Rotation paths and how fast each direction turns (degrees per step)
Each turn is a multiple of 5 degrees from 10 to 175, or 0.
Each row of a path follows its step; steps can be skipped.
Rotation 1:
step 0: [ 20 -17   0 -13   9  20 -24 -10  -7  -3  15  25   7  32  -2  17  34 -17
 -19   4  -7 -10  24 -20 -22 -15 -40  16 -45  11  18 -29 -16 -16 -27 -11
  14  -2  -8]
step 1: [-25  18 -47  -3  -4   8 -17  -2   4 -23 -22   3  10  24  13  -2 -11 -37
  -3  22  -7 -17  -3 -34   4  15  -8   9  33  27  29 -25   9  12  -1   2
 -19 -22  18]
step 2: [  1 -53  -2  -6  11   9  -2 -18  -9   2  43   0  -6   2 -11   8  -6 -20
  18 -44 -23  22   9 -41   4   6 -17  26   2  28  -1 -14 -16   3  11  12
  12   2  25]
step 3: [-15 -27 -24  22   0  24   5  -6  34 -16  -4 -16  -2 -25  32   3   4   3
  -3  39  -4  14  -5 -22 -15  -3   3  35  15 -33   1 -44  13 -21  -9  23
  -1 -18   6]
step 4: [  1 -21  20  -1 -13 -12 -37   6 -22  21  12 -11  10 -18 -22  -1  10 -11
  17  51 -30  16  21 -12 -15 -14 -11  25  33  20   0   2 -28  -5   5  -5
   5  34  16]
step 5: [ 27   1  -7  18  -4  23 -16   9  15 -43  -7  -5 -10 -28  -9  27   6  -5
 -23   8 -32  -8 -22 -21   0 -28 -33   5  12   2  26   7  21 -26  15   7
  11   8 -33]
step 6: [-16  -5 -28 -37  31   0 -51  19 -10  45  -3   9   0  -6  14  18   0  -4
  -3  12 -11 -23 -16 -13 -14  -7 -32  -4  11   8  -5   3   8   9   5  19
  35   8  19]
step 7: [ -6 -27 -19  -8   4  10  -3 -38  12 -18  -9  11  21 -15 -41  10  28 -15
  -7 -19  -9 -36  26 -15 -10 -25  26  -2  16   2  26 -10  27   5  14  33
  10   8  -2]
step 8: [  3 -19 -25 -21  43  21 -18  -7 -30   0  23 -24  12 -13  14 -29   0 -17
   8  -3 -10 -19  -4 -19 -52   0  -5  -7  21 -10 -10 -19 -11 -19  -9 -16
  -9 -24 -19]
step 9: [ -4  -3 -14  21  -7 -18   5 -41   2  -7  15  18   3  -1 -13  -3 -42   5
  -8  25 -26 -16  11 -44 -22   0   7 -16  29 -15   5  26  -4 -15  14  34
 -16  17  24]
step 10: [-11 -11  42  31  16  16 -36 -22 -31  12  -6 -34 -21 -33   2 -15  -3  -9
 -16 -12  -3 -10  -1 -36 -10  -2 -22   6 -24 -14 -10 -14  12 -24   8   4
   8   7   1]
step 11: [-21  -1 -10   8 -22 -36 -29 -15  19   7 -10  29  -8   1  31  -2  -6   2
 -22  26 -10 -24  26 -14 -25  -1   0  20   4  15  12   8   7 -33 -28  14
  26   3 -36]
Directions:
[ 11  -4  12  -9   2 -17  -9   0   5   2   5  -1   2   5   8   4  12   3
  -3  -8  -3  11   4  -7 -12   7  -1 -12   1   4  -3  -2 -10   3   0   0
   7   3   5] => 170
[ -6  -7   8  -1   3   1  -2   0   0   9  -4   3  -1  -2   3   2   3  10
  -9  -2   3  -3   5   9   1  -6   8   5 -11  -8  -3 -21   9  -1  -3  13
   2   8  14] => 100
[  4   3  -3  -2  12 -10  -7 -11 -10   4   1   6   4   6  -8   1   0  -2
   3  -5  11  -7  -7  -3   3  -6   5 -13   3 -18   7   2   5 -12  -6  -5
  -2   2  -1] => 35
[  4  -1   1  -4   7   5  -2   7 -16  22  12   1  -3 -10  -7  -7   5   1
   4   0   4   1   1  -4   0   1 -11   4  -9   5  -5   0  -3   5  -1 -11
  -4  -7   6] => 175
Rotation 2:
step 0: [  5  13  -6  -6  -9  25 -17  -4  16 -10  27  -4  13  23  22  29  19 -13
  28   7  17  12  16  -8  10  22 -49  49 -12  -1 -12 -38  18   0   0 -35
 -27 -23  39]
step 1: [-49   0 -19 -23  -6  -6  -3  19 -22 -16  -4 -11  41  -2  11 -44 -47 -15
   4 -34 -18  -4   2 -26  -2   1  14  12   9   2 -18  18  19  12  14 -48
  -7 -31  -4]
step 2: [ 15 -26   8  -2  17 -13  34  41  17 -25  -3 -43 -19 -21  -5   3  -2   4
   1  18  18  22  16  14 -26 -24  25  41  -4 -13 -14 -11 -10 -13   9  -2
 -36 -44 -25]
step 3: [ -6 -24  15 -17  41  34  19 -17   2  19 -20 -11 -48   6  13 -24 -20  16
 -19  -5 -43  19 -18  25   5  31 -15   4   2  27  -9 -25  22  41  -3 -13
  -6 -14   4]
step 4: [-36 -21   5 -27  -5  22  30 -13 -25  14  23  -2  37   3 -38  22  18  20
  21   7   6  12 -28  -2 -22 -40  11 -26   9  34  24 -34  -1  17 -10   6
 -15 -19  -3]
step 5: [  3   7  -5 -28   6   6 -21 -29  15  13 -12   7  18  11 -12  77  -9   1
   0  -5 -10  52  17  -8  -4  26  11  27  -9 -11   1 -13  47 -34   3  -1
   2 -22  11]
step 6: [-68 -17  13 -14  -8 -11  -9  -9 -39 -18 -22  17  -4  -9  -5 -11 -56 -29
   8  -3 -27   3   8 -11 -15  28  37 -13  -1 -26 -12  -4 -19 -12  -9  22
 -22  11  -7]
step 7: [ 11  -8 -19  17  -2 -18  29  18 -18   5  42  -8 -38   4  16  14  -3 -29
   1  52 -10  39   2  31 -20 -10  15  -1  -4 -17  17 -17 -17 -41 -35   9
  16 -15 -25]
step 8: [ -2  28   1   0  17  13 -23 -46   6 -28  23  25 -23  -8 -18 -15 -29 -21
  -5  34 -18   9  11  30   7  12 -45 -11  17  25 -15 -23  20  36 -28 -11
   9   6   6]
step 9: [ 31 -11 -25 -10  -5   3 -15  -5 -20  -9  34  10  41  17 -34 -36 -13 -19
  48 -18   8   1  15 -32 -38 -46  13 -16  -4  11  23 -14  13   7 -20   1
  -3   6   0]
step 10: [ 33   5 -27  15  24 -10 -29 -28  29  11 -16 -22  32   9   9  17 -25 -17
   2   1  11   9  50  28 -36  19   6   4 -22  -3 -36 -12   1 -20  42  -2
   3 -14 -18]
step 11: [-41 -52 -22  12   0 -16   7   6   4 -12 -36 -14  -5  24  15 -41 -21 -26
  28  17 -25 -27   6   7  11  -1 -21 -10 -24 -15 -12 -26   1  17  17  22
 -26  25  16]
Directions:
[  5   8   4   4   9  -3  -5  -3   7 -14  -4  -5   0  12   1   6   9   0
   4   2   3   8  -5   7   5  -8   9   2   5  -1   4  -9 -12 -10   7  -4
  13 -11   1] => 140
[-14   6 -10   8 -12  -3   0   2  -4   0  -9  -4   6   6   9  17   2  -7
  11  -9   4  -4   1   4   9  11   3  -4 -12  -2   2  -4   1  -3  -3   2
  -5  -3   4] => 65
[ -6  -6   1  10  -7   4   7   3   9  14  14   4  -3  13   6   2  -1   5
   0  12 -11  -2  -3   7   4   1  -7  -6   6  -1  -3  -8 -12   8   2   1
   1  -4   6] => 90
[  3 -13   3 -12  -5   5   2  -1   4  -4  -9 -13   1   2   0   2  -5  14
   1  -6   0   3 -14   4   2   2 -12 -10   1  -2  -1  10  -2  -8  -1   2
  -9 -14   0] => 35
[-12  -3   5   1  17   9  13   3   7   0   3  -4   1   1  10  -1   6   4
  -4 -11   4  -8   5   1   1 -11   3   0  -4  -7  -2  -2  17   5  11   3
  -2  -7   1] => 35
Rotation 3:
step 0: [ 31  -6  -2   4 -41 -17   4  -4  -9  25  10 -17  12   5  46 -21  22  34
 -17 -25 -27 -10 -12  35  19 -10  22  -3  -8  -4   9 -23 -28  -2  -1 -19
   5 -42 -16]
step 1: [ 24 -18   8   7 -12   2   6 -12  -7   2  20   5  -7 -18  18 -24  -7  -7
 -17 -40 -23  -8   9  40  50  11 -35   3  -3  -5  29 -11   3 -30  -5  41
  -7 -33   1]
step 2: [ 28 -11 -23  -7  -4  11  -8   2  -4   0  19  21   8  18  -5  -1   0 -33
   1  14 -28  33 -11  48   2   7   1  24   3   1  -6 -13   1   8 -12  35
  -6 -67  -2]
step 3: [ 13 -11 -40 -28  20 -10  15   9 -15 -18   5   6  -1 -25   5   0  21 -34
   4   6 -21  -2  -7 -17  13  21 -17  11  -3 -32 -26   5 -43   0   3   6
 -42 -51   8]
step 4: [ 19  11 -52  29  38  -1  14 -17   2  13  -9  23  -3  -3  27  36 -10 -47
  17 -11 -12  21   9 -11  37  18  -5   0   6 -10 -21  -1   3  14 -12 -24
 -21  -6 -16]
step 5: [  3  -9 -42  18  32  13  13   8 -11  -3 -17 -26   8   4  29  28  10  18
   8  -6  -5  22 -21  -1  25 -23   9 -43   6  -1 -25 -33 -34  15 -28 -15
  15 -18   0]
step 6: [-36 -28 -32  -5  24  -3  -6   1 -26  17  12   5   2 -27  45  15 -19  22
 -44 -18   9   8  13   9  19  17 -31 -31 -10  11   2 -24 -17   0 -23   0
   7   4 -27]
step 7: [ -1  25 -25  13  -4  13   3  14 -16  34   8  -8  17 -10   6  42  -2  -5
 -40  -6  14  20 -26  53 -21  12 -29 -17  13  36   7  -3  -7 -15 -25  27
   9  -7  -2]
step 8: [ 14   9 -27 -38 -26  14 -29   6 -27   4  12  -5  16  -5  40  22  18 -15
 -31   6  -2  -7 -13  31 -25  -7   0  -6  -3  -5   1   2 -52  -4  31  22
 -21  13   6]
step 9: [ 19  17 -31  -3  10   7  -1 -36 -15 -10  22  25 -20  10  34  18  -2 -22
   0 -28  11  -5 -33  19  12  10   6  18  -3  18  14  16 -13 -60  37   8
 -16  13  -4]
step 10: [ 55   5 -24  -2  16 -13  -3 -10  -5 -32  14   9 -14   6  18  37 -11  21
   6  36 -29   5 -35  17  21 -15  36  12  16  12  11 -35  -5 -20  15  12
   7   1   6]
step 11: [  5 -10  -3 -17  62 -19 -12 -10 -26 -15  -1  11   3 -10  13   4  15  23
  -5   5 -34 -44 -10  -6  22  30   2  13   9   4  -6 -32 -17 -16  19  10
  27 -20 -27]
Directions:
[ 13 -11   5   2 -10  -5  -3   5 -10   8  13  -5   3  12   7   1   5   5
  -5  -6  11   3   6  -2  -7   1  -5 -15   8   9   3   7   2  -5   3  -2
  -4   4   3] => 45
[ 10   1   8 -14   3  -3   5  -2   9  -7   4 -12   5   2   0   5  -5  -2
 -14   7   1   0   8 -11   5  -8  -8  -1  -6 -12   9  -3 -14  -1   0   1
   1   1  -3] => 145
[ -7 -20   2  -7   9  -7  -7   4   2  -3  11   2  -3  -3  -4  -2 -13   5
  -2  11  -2  11  -7   0  -1  -4  -2   1  -1   5  -4  -4   8 -13 -10   6
   4  -4   5] => 85
[  2   4  -2  17  -2 -13  12   0  10   2   4   2   0 -11  -1   4  -4   7
  -9   5   4   4  -3   5   8   6  -7   3   9  -9   4   2   8  -3   4   2
 -10   8   9] => 125
[  5  -2  -9  -9 -12   6  -5  16   4   2 -11   1  -1   2  -2   3  10  19
  -3   4  -3   4  -8  -5  -3  -7   2   6  11  -9  -1  -8  -1   3   0  -2
  -3  -5   7] => 140
Rotation 4:
step 0: [ -5  26   7 -18  17  19  37 -23  -7 -45   5  -2   5  24 -12 -26  -7   0
  24   5  15  11  18   7  15  -2  -3 -11  17  -3   7 -23  42 -23  17 -14
  -9  46 -25]
step 1: [-10   5  -1 -19 -12  23  18  17  -2   5   3   8   2  13  14   7   8   0
  48  -4  19  19 -25   8  -2 -28 -44 -25  39 -33 -21   7 -10  10 -31  18
  15 -27 -13]
step 2: [-16 -26   0  13 -27  12  -8 -24  -2  -4  27   0  37 -13 -10   3 -16 -29
  23  27   2  27  13 -34 -13  27   2 -28  31  11  18   1 -35  16   8 -19
 -14  12  -1]
step 3: [ -3 -43 -65 -19  41  16  18 -18   1   8 -19   3   3  13 -17 -14   5   8
  -6   9 -27  -3  29  -1  22   6 -16   2  22  -5  -4  18   2  -5  -4 -26
  -1 -17   0]
step 4: [ 13  -6  24   8   1  -2  23  -8   7  14  10 -31 -18   1 -23  17 -35  42
  33  18   9 -18   9   4 -25   6 -38  -8 -26 -10  12  30  12  21  10 -35
  -7 -21 -12]
step 5: [ 11 -26  17 -26   8   6 -29  18 -21   9 -13 -23   3  11   3  18 -14  -3
 -30  29  18 -16  20  19  -1 -15   4 -37  15   0 -13  30 -39   6  24  13
  29   4  21]
step 6: [-24   9   8 -18 -12 -13  11  -5  -4   3 -23  31 -11  10 -19  12 -45  13
 -51 -28  -7 -20  43 -34   9   3 -19  22  14  15   5  -3 -13  19   0  -2
 -11  22  -5]
step 7: [ -2  12  17 -36 -17  -7  27   8   5  48 -34  -7  14  -4 -15   6  29  33
  14  -5 -24 -16  -4  40  -2  13  -4   8  21  -2  27 -13  17  -7  29  17
   8  14  12]
step 8: [ 12 -25   8  15 -28 -10   2   0 -11 -15  20 -13  14 -21  -8  23 -11  17
  -4 -23   0   4 -21  16 -19  -8  -1  20  23  -3 -51  23  -3  15  24  49
 -30  19  -9]
step 9: [ -4 -17  20 -36   2 -52  -2 -42  -4 -33  -9   2   2  22  20 -15 -12 -24
  10  14 -15   3  14   8  13  -5  14  -5  19 -10 -15 -40   4 -15  14   3
 -28  18   8]
step 10: [ -2  10  -7   0   4  24  35 -15  34 -15 -14  50  -7  29  -4   3  -7  23
  26   7  12  16   1  18 -27 -39  13  13  21  -7   9  -3   7  -1 -21  28
 -22 -31   5]
step 11: [ 29  -3  44  -6 -21  29  14 -18  17  14  50   0  35   9  -9  -2  34 -32
   7  21   2  25  11   2 -29  -7 -12   9  16 -12 -13   8  -5  -3   5 -26
   5  10   8]
Directions:
[  2   4  20  -8  -6  -7   2  -1   6   5   8  -1  -4 -10  -1  -7  -4  -7
   6   1  -7   3   9 -12   1  15   3  -4  -8 -10   2  -6   2   5   7  -4
  -4  -5  -5] => 155
[ -2  -3  -4  -1  -3  -2 -12   6  -7   2  -7   0 -14  -2 -18  -3   2  10
   9   4   2   6   2 -15   4   0 -12  -9   6   6  -1   6  -2  -9  10  -3
  -1   0   3] => 25
[  0  -3   1  -7   7  -8   5   0 -15 -10  -6  13  -2   1 -10   3  -1 -12
  -9   7  -6   4 -16  -1   0   9   7  -3  -1   8  -1   1  -6  12  -2  -6
  -4  -1   2] => 110
[ -1  18   8  -1  -1  10   4  16  -7   4  -2   6   7  13  -3   7   0 -10
  -8  -9   9   9   4  -2   4   2  -9  -1   2  -5   4  -2  -1  -3   6  -1
   7   5   0] => 65
[-11   4   1  -3  11   7  -2  -5   3   7  13   7  10   3  -7  -8   3  -4
   7   7   6   3  -9  -4  -6  -5   1  -5   1   2 -13 -11   3 -12  -5   3
 -13  -3  -7] => 35
Rotation 5:
step 0: [-25 -12  36   4  33   8 -28 -42  18  38  21  23 -26   5 -18  20   5 -21
   5  24 -18   3 -21   6   7  30 -10 -18 -28   2 -44  -2 -28  12  -8  -5
 -16  26  -1]
step 1: [ 17  29 -20 -27  18 -15  11   7  18 -17 -10  19   8 -32 -45 -41   1 -25
  29   4   1  -2 -12 -10 -24  24  20  29 -19  32 -28 -18 -22 -17   6  11
 -33  -8  27]
step 2: [ 27  13  -7 -11 -17  -4   1   2  20  27  -4 -12 -43 -20  -7  18  29 -20
  22 -43 -23  27 -20   4 -27 -41  11   0   0  17   1   6  26  44 -11 -20
  10 -28  34]
step 3: [-24 -26   1 -16  -8  29 -15   9  16  46 -51 -18   0  22 -15 -13 -39 -38
 -24 -34   3  -4  14   2 -18 -21  -8  18  39   9 -14  17 -22   5 -13  13
 -10   3 -14]
step 4: [  5  14 -11  43   1 -23  21   8  37  24  11 -43 -21 -20  18 -24 -56  18
 -25 -11  25  22  -6  13   4  11  16 -14 -13  10   6  17  -5 -35  11  17
   3 -21 -13]
step 5: [ 41  22  -2  16   7  25   8  28  15   3  -4  38   8  -2   6 -19 -12  37
 -37   8   3   5  38  21  -4   5   5 -25 -11  -4  -6  30  -4  45 -35 -36
  26  16  -3]
step 6: [-15  15  15   0 -23   7 -10  14  37 -18 -10  -3  52  -5  11 -11 -14  -8
 -19  15 -24 -27  -1 -57  -6   2  22 -39  29 -12  22 -42 -10 -10  10 -21
  37   9  12]
step 7: [ 19   1  -8  18   4 -51  15   7 -12 -10  34   9  -9  50 -37  27 -12 -30
  -7  10  16   2 -36  -1   6  -2   4 -33  27 -25  10   4  16  -8  13 -43
   2  23 -13]
step 8: [-25  -8  12  -7  11 -16 -32   0  34  19  20  32  20  -1 -26   9  21 -21
  19  46  13 -23  28  -8  24  15 -17  11 -13 -31 -32  47   7  -7   4 -15
   2 -34   7]
step 9: [ 40  12   9  -8   4   4 -17 -36  21 -17 -12  -8   3  -6 -13  11 -10 -27
  60  25  30  15 -12   5 -11  42  23   3 -16   9 -24 -45   5   9  -4  22
  25 -14 -22]
step 10: [  7 -35  -8 -17   4  -8  15  20  11  10 -11  29 -62   0  13 -11  12 -32
  17   4  -9  24  -4   4  -5  23   6 -10  11   6  -4 -20  -5  60  30   3
 -37   4  40]
step 11: [-19 -27 -31   5  -9   0   2  24 -15  43 -22 -29  14  20  -5 -30 -14 -32
  31   1 -10  -6 -15 -14   7 -15  27  30 -17  40   6  13 -20  -2 -44  -3
   5 -24  36]
Directions:
[  1  -3  -5   3   9   0   4  -6   2  -5  -5   4  -9   2   4   7  12  -1
  -8  -5   1 -12  -5  17   1   1  -6 -17   6  -3  -7  10  -7  14  -3   0
  -1   2   1] => 145
[ -5  -9   6  -7   5   5  -4  -8   0  14   9   3   9  -5   8   3  -3   3
   6   2   0  -6   2  -9  -6  -2  -4   3   4  -5   3   7  -7   8 -25  -2
   3  -1   3] => 130
[ -4 -10   4   2   1   3  -9 -11   0  -3  -3  -7   4  -5   1   4  -8  -6
 -12  -2  -2  12  -8  -6   1   7  -9   1  10   1   2 -14  -6  13  10  -6
  -5   4  -8] => 110
[-11  15   5  -3  -6   2   7   1  -8  -4   1  -1   8 -11   2 -11  -2  -7
   5  -2  12  -1 -17   2  -2   8   5  -8   9  -2   2   2   1  -1  -4   9
  -2  -5  -9] => 135
[  1   6  -2  -2  12   9  -6  -2   1  10  -4  -2  -8   0   8   5 -10   8
   0   5  10   3   3   0   0  15  -8   0 -11 -12  -8   5   0  -5   7   9
   3  -3 -12] => 80
